rop: [146 146 136  89 104 116 143 146 140 122 140 137 134 130 202  96 121 114
 126 129  85  82 156 130 139 140 107 148 144 171  92 117 107 116 205  80]
fen: [171  54 166 111 139 127 116 129 183 142 100 104 176 109  78 116 207 117
 134 127 157 180  82  94 162  57  90 132 147  95 120 103 125 100  54 132]
zoz: [142  77 144 137 146 134 113 120 154 139 105 111 154 116  62 138 176 128
 138 126 166 181  89 108 142  82 117 120 130  87 143 121 138 121  46 155]
borel: [160 119 151  83 109 118 136 146 156 129 127 128 153 124 176  91 153 109
 118 129  99 105 137 118 152 113  96 150 147 159  90 109 111 109 174  85]
Nof: [180  62 166  97 129 120 124 137 191 137 121 108 177 108 112 105 199 113
 129 126 137 160  96  95 166  64  85 138 154 111 105  98 112  94  87 111]
bura: [154 147 132  89 102 108 150 148 148 120 150 138 129 129 217 100 112 118
 118 127  79  74 162 130 140 144 109 145 150 169  89 113  94 109 125  76]
nus: [179  89 161  82 115 115 136 145 182 132 123 119 167 115 162  93 176 109
 124 127 109 123 122 104 164  89  83 146 158 140  89  99 101  94 122  87]
Tize: [116 114 112 169 148 129 124 113 125 128 131 122 112 125  80 165 118 146
 142 124 160 159 111 126 115 124 150 106 121  86 161 136 133 132  65 168]
which: [160 119 151  83 109 118 136 146 156 129 127 128 153 124 176  91 153 109
 118 129  99 105 137 118 152 113  96 150 147 159  90 109 111 109 174  85] | borel
which: [180  62 166  97 129 120 124 137 191 137 121 108 177 108 112 105 199 113
 129 126 137 160  96  95 166  64  85 138 154 111 105  98 112  94  87 111] | Nof

Pelam: [128 128 117 104 146 151  49 125 155]
dosav: [121 127 107 162  82 126 129 129  72]
gusav: [130 126 115 141  93 108 133 132  85]
taf: [133 131 136  49  88 120 129 130  82]
nosog: [128 126 118 142  86 117 131 130  75]
sasir: [126 128 125 157  90 117 130 130  79]
Tunel: [181 129 124  63 132 114 126 124 139]
Nerun: [113 128 105 196  85 116 128 129  74]
pakez: [111 128 105 199  85 118 128 129  74]
lipar: [129 127 125  97 158 141 126 127 169]
vuk: [133 131 136  49 156  50 126 127 166]
kov: [133 131 136  49  92 218 121 123  87]
common kov Pelam:  | [49]
common vuk Tunel:  | [126]

Vesu: [ 94  66 133 130  65 187 193 120 125  95]
gup: [132 161 124 158 169 108  98 132 130 108]
Bak: [160  95 120  72 130 140 129 159 142 136]
malup: [117 177 130 121 126  97 235 104 128  97]
common malup Bak:  | [130]
common Bak malup:  | [130]
common malup Vesu:  | [130]
common Vesu gup:  | [130]
common malup gup:  | [130]
common Vesu malup:  | [130]

Mag: [ 98 115 111 124 127 134 143 132 156 100 132 107 102 125 122 133  98]
sipu: [126 108 187 161 137 132 170 131 150  99 124 106 105 124 169 133  96]
lene: [112 107 113 155 129 133 162 132 155  98 127 132 104 128 122 170  96]
Bet: [108  98 147  99 113 125  86 129 137 150 137 188 125 109 123 126 140]
fol: [147 156 242 147 144 121 145 123 115 142 120 132 120 115 132 129 136]
fevi: [114 152 230 120 152 121 157 123 116 143 119 133 109 113 134 130 139]
nem: [129 159 131 161 139 131 172 130 147 100 122 106 106 125 123 133  96]
volib: [115 165 187 150 154 122 181 123 117 113 117 119 106 123 134 133 125]
buluf: [123 166 115 160 143 130 181 126 118  97 118 110 115 133 133 129 108]
derar: [ 94 102 128  99 145 130 126 130 156 137 132 123 100 107 128 134 126]
dor: [200 100 119 144 110 131  86 132 133 146 137 133 165 130 120 126 116]
Noko: [ 95 113 170  99 153 123 142 124 130 145 123 133 101 108 134 133 140]
common sipu fol:  | [132]
which: [ 94 102 128  99 145 130 126 130 156 137 132 123 100 107 128 134 126] | derar
which: [200 100 119 144 110 131  86 132 133 146 137 133 165 130 120 126 116] | dor
which: [112 107 113 155 129 133 162 132 155  98 127 132 104 128 122 170  96] | lene

bod: [105 121 168 132 112  73  91 132 108 151 127 115 124 153 154 175 168  99
 155 147  98 165 118 131 112 110  90 102 108 123  78 113 116 146  97 154
 145  94 122]
selu: [ 90 114 146 135 107 113  97 133  97 131 134 132 157 142 125 127 145 131
 149 120 150 121 106 125  83  87 111 125 131 121 124 166 133 138 107 133
 162 126 135]
Betut: [141 134 159  86 179  84 116 109 121 109 163 161 140 140 117 231 164 140
  98 166  89 153 165 225 148 120  80 101 106 160 165  67 132 109 120 129
 104 121  94]
vabo: [ 98 145 140 110 137  83  77 123 119 118 132 118 115 108 134 163 136 131
 150 148 113 136 181 161 113  97 115 144 150 133 167 110 138 131 146  97
 123 125 147]
fal: [124 110 162 138 125  67 118 150 118 117 125 108 107 160 151 195 166 111
 157 141  73 187 116 116 127 116  94 107 107 137  53 124 117 158 106 159
 125  99 110]
which: [124 110 162 138 125  67 118 150 118 117 125 108 107 160 151 195 166 111
 157 141  73 187 116 116 127 116  94 107 107 137  53 124 117 158 106 159
 125  99 110] | fal
which: [105 121 168 132 112  73  91 132 108 151 127 115 124 153 154 175 168  99
 155 147  98 165 118 131 112 110  90 102 108 123  78 113 116 146  97 154
 145  94 122] | bod

gomek: [ 70 130 109 105]
das: [ 55 132 105 134]
Veb: [ 55 132 123  55]
Zur: [222 123 158 120]
veba: [213 123 156 122]
sen: [211 123 121 122]
Favab: [122  55 122 123]
common das gomek:  | [105]
which: [122  55 122 123] | Favab
common sen Zur:  | [123]
common Veb Zur:  | [123]
common Zur Veb:  | [123]
which: [ 70 130 109 105] | gomek
common Zur veba:  | [123]

vero: [139 125 124 186 101 177 114 128 108]
Nadi: [147 134 181 159 156 140 157 121 129]
fano: [132 126 137 119  70 104 132 131 117]
Sevo: [157 124  58 158  59  29 131 116 140]
Dun: [136 124 100 126 127 161 135 113 116]
lipog: [157 132  58 117 130  29 131 116 140]
common Sevo fano:  | [131]
which: [147 134 181 159 156 140 157 121 129] | Nadi
common vero Dun:  | [124]

voka: [222 155  34 142 176 186]
gaz: [131 108  41  63 227  43]
risa: [ 99 114  36  62 223  92]
nep: [120 163 141 218 227 207]
virem: [ 99 211  36  62 161 222]
Besaz: [ 33  37 117  78 181 136]
Tuda: [ 99 114  36 208 112 170]
til: [118 214  30 155 186 113]
common voka virem:  | [222]
which: [118 214  30 155 186 113] | til

Fegu: [132 136 126 112 108  91 129]
ginur: [127  98 127  93 233 131 123]
vatob: [133 138 126 112 107  94 123]
dad: [115  94 193 123  73 105 104]
Meba: [131  98 126 108 122  90  97]
Rugam: [134 119 127 126 177 148  91]
common Rugam Meba:  | [126]
common dad ginur:  | [123]
common ginur Rugam:  | [127]
common Rugam ginur:  | [127]
common vatob ginur:  | [123]

